In the data rows, 128 means zero.
Here are some points:
[134 120 163 131 118 126 136 105 124 140  84 122 135  96 148 126 121 148
 142 122 121]
[100 124  50  99 105 165 168  47 131 133 212  34 176  19 217 133 139  94
 129 112 132]
[126 123  22 107 137 114  90 138 109 115 147  20 111 160 150  59 130 105
 106 138 142]
[134 139 218 146 135 113 176 134 130 163 106 132 158 101 119 119  97 163
 163 122 110]
[164 125 106 126 134 165  84  84 198  97 214  75 107 118 241 178 163   5
  90 108 137]
[ 99 118  75  97 121 180 164  57 145 149 192  79 153  37 197 139 143  86
 120 112 127]
[124 122 148 153 131 139 116 107 121 136  96 112 128 142 134 133 139 139
 121 139 126]
[153 155  59 105 155  46  85 113 156  80 228 166 151 135 135 110 165  76
  97 163 141]
[108 155 182 132 122 143 138 132 105 145  73 128 155 116 124 114 100 167
 159 126 110]
[173  93   0  60 136  58 191 192  74 130 167 108 110 216   8  75 105 188
 110 149 151]
[ 98 163 169 134 102 176 158 169  90 150  69 191 120 147  90 132  98 183
 144 116 126]
[137 128  58 117 114 154 173 112  91 111 153  83 111  67 134 105 101 146
 121 109 128]
[ 88 143 101 125 125  97 174 226  89 144 130 174  95 169  45 119  86 183
 147  92 141]
[145 121  82 127 122 151 153  82 116 117 152  66 128  57 166 127 124 119
 121 116 125]
[137 109 154 133 120 124 131 136 103 133  81 151 111 146  93 140 110 160
 133 147 133]
[119 117 152 144 130 133 111 115 133 136  89 123 140 135 135 127 145 138
 121 130 124]
[126 106 161 134 137 131 123 143 119 142  80 181 123 136 123 150 110 144
 108 126 132]
[103 141 191 132 129 148 140 135  97 135  75 155 138 110 112 118  96 168
 148 115 117]
[169 158   0  79 147  14 132 157 143 117 203 157 124 195 114 101 164  81
 123 173 144]
[114 126 116 101 130 122 144 183 116 115 124 121 133 174  77  98 119 158
 119 132 139]
[199 138 235 132 143  36 138 160 175  86 144  43 103 209 198 255 197   0
 126 135 129]
[108 115 141 148 136 121  98 110 126  97 146 125 139  90 123 122 124 121
 121 136 126]
[117 139  90 138 111 188  91  52 128 137 106  59 138 115 188  49 129 126
 112 159 120]
[155 145  54 122 142  58 131 132 133 128 157 136 129 175 125 118 154 118
 126 161 136]
12 more points follow, each with its number after it:
[132 142 156 140 152 125 118 108 147 116 118 148 150 109 122 111 135 137
 126 133 123] 0
[111 129 135 116 141 127 106 155 154 148 130 122 112 109 157 115 136 118
 138 111 121] 1
[123 144 155 135 108 162 133 133  95 121  54 173 107 130 122 141  96 165
 147 142 124] 2
[125 135 132 115 135 117 179 130 136 152 119 112 148  73 160 123  97 129
 161 114 113] 3
[130 145 194 140 116 151 130 120 125 115  48 193 130 134 139 150 113 155
 140 142 130] 4
[130 138 118 129 134 103  68 130 158  90 162 115 129 143 163 119 169  57
 106 135 134] 5
[115 113  22  63 129 195  87 133 194  72 243  26 152 104 139  91 165  89
  86  59 126] 6
[174  87   0  37 139  43 209 190  71 140 186 104 115 228   0  69 112 200
 105 162 159] 7
[116 112 149 144 133 136 141 105 131 133 114 103 147 107 134 143 139 132
 116 141 117] 8
[ 88 169 170 147 112 195 141 141  78 139  60 180 143 139 113 117 107 184
 154 115 125] 9
[118 116 153 114 120 156 153  84 159 146 147 101 116  81 172 140 131 111
 133 116 129] 10
[125 111 140 146 129 132 120 131 110 133  74 149 118 142 104 137 129 164
 125 145 131] 11
Which three of these numbered points are nearest to each point below, looking only along the 2 directions in which the first points spread most? Their numbers follow each, nearest first.
[128 141 135 142 143 119 109 112 130 138 112 110 129 167 140 133 153 103
 112 152 127] > 1 0 3
[131 131 245 146 118 146 130  89 134 142  99 163  89 138 138 156  95 150
 148 142 125] > 4 2 9
[107 112 157 143 144 129 115 125 122 121  93 134 130 117 120 150 133 121
 111 155 123] > 0 3 8
[124 123 145 162 130 144 117  96 128 139  92 105 141 132 152 128 140 155
 123 133 121] > 3 8 0
[200 129  23 129 116 151  40  68 192 123 255  65 120 105 255 216 165   0
 128 147 144] > 6 5 10
[103 119 147 102 111 177 172  37 166 155 208 106 133  35 209 161 125  96
 137 112 128] > 10 8 3
[121 111  66  94 152  48 130 129 115 103 188 117 143 140  89 143 137 112
 120 180 141] > 5 1 6
[111 117 100 122 111 148 144  76 132 133 148  85 149  63 188 141 135 116
 130 121 130] > 10 8 3
[134 132 143 118 129 116 121 140 109 131 102 128 152 139 109 111 108 153
 156 132 122] > 11 0 2
Here are 12 other points, each followed by its number:
[133 122 158 117 129 126 131 134 123 135  86 120 130 114 142 117 119 139
 131 122 120] 0
[133 118 126 127 130 134 136 150  77 121  97 126  96 148  74  89  94 165
 118 125 131] 1
[160 116  40 105 118 158 177  72 107 103 181  42 125   2 182 121 109 111
 118 103 123] 2
[125 120 134 139 121 139 142 133  85 120 111 127 107 112 105 104  92 160
 123 108 125] 3
[ 95 140 145 172 124 147 135 149  83 119 197 195  91  86  84 134  80 144
 134  86 135] 4
[118 122 148 127 134 114 153 140 146 135 112 124 138  92 142 124 114 135
 151 112 113] 5
[128 111 148 149 119 140 126 101 134 137 108 113 148 119 138 134 146 151
 124 128 115] 6
[126 112 133 136 118 146 154  91 150 140 144  83 162 103 150 134 152 131
 123 115 113] 7
[141 118 230 142 129 127 123 123 153 138  71 127  85 155 129 130 120 140
 138 133 129] 8
[159  99  36 171 146 163 102 104  46  91 106   0  58 101  82   0  90 147
 100 115 121] 9
[101 163 179 142  98 173  95 107  98 133  41 186 118 132 131 134  95 160
 139 138 125] 10
[118 148 231 138 124 107 144 115 137 165  87 138 180 128 109  90  88 154
 175 136 112] 11
Which three of these numbered points are nearest to each point below, looking only along the 2 directions in which the first points spread most? Their numbers follow each, nearest first.
[124 140 192 135 131 134 142 155 117 144  70 162 115 125 120 139  99 163
 154 124 114] > 11 10 8
[169  98  23 166 145 191  63  88  47  92  83   0  57 121 100   0  94 137
  89 127 122] > 9 7 5
[ 87 164 248 203  98 120 138  85 122 219 221 255 114  86 144 254  96 162
 170 120 134] > 10 8 11
[118 111 123 131 120 160 143  83 148 141 147 105 157  88 156 132 148 137
 118 120 115] > 7 6 5
[127 107 149 154 138 129 112 124 129 135  61 147 133 140 112 150 149 155
 127 148 130] > 3 4 0
[140 115 221 143 129 116 123 122 143 129  78 132  94 144 127 141 127 144
 139 138 129] > 8 0 11
[112 146 170 133 110 146 138 163 102 135  82 182 119 138 105 126  91 178
 143 124 124] > 11 10 4
[ 60 110  86  99 129 185  71  72 177 123 238  88  85  75 191  93 161  68
  95 117 134] > 2 7 9
[ 93 150 161 152 113 163 136 150  76 122 103 142 119 124 100 111  86 174
 119 112 123] > 11 8 3
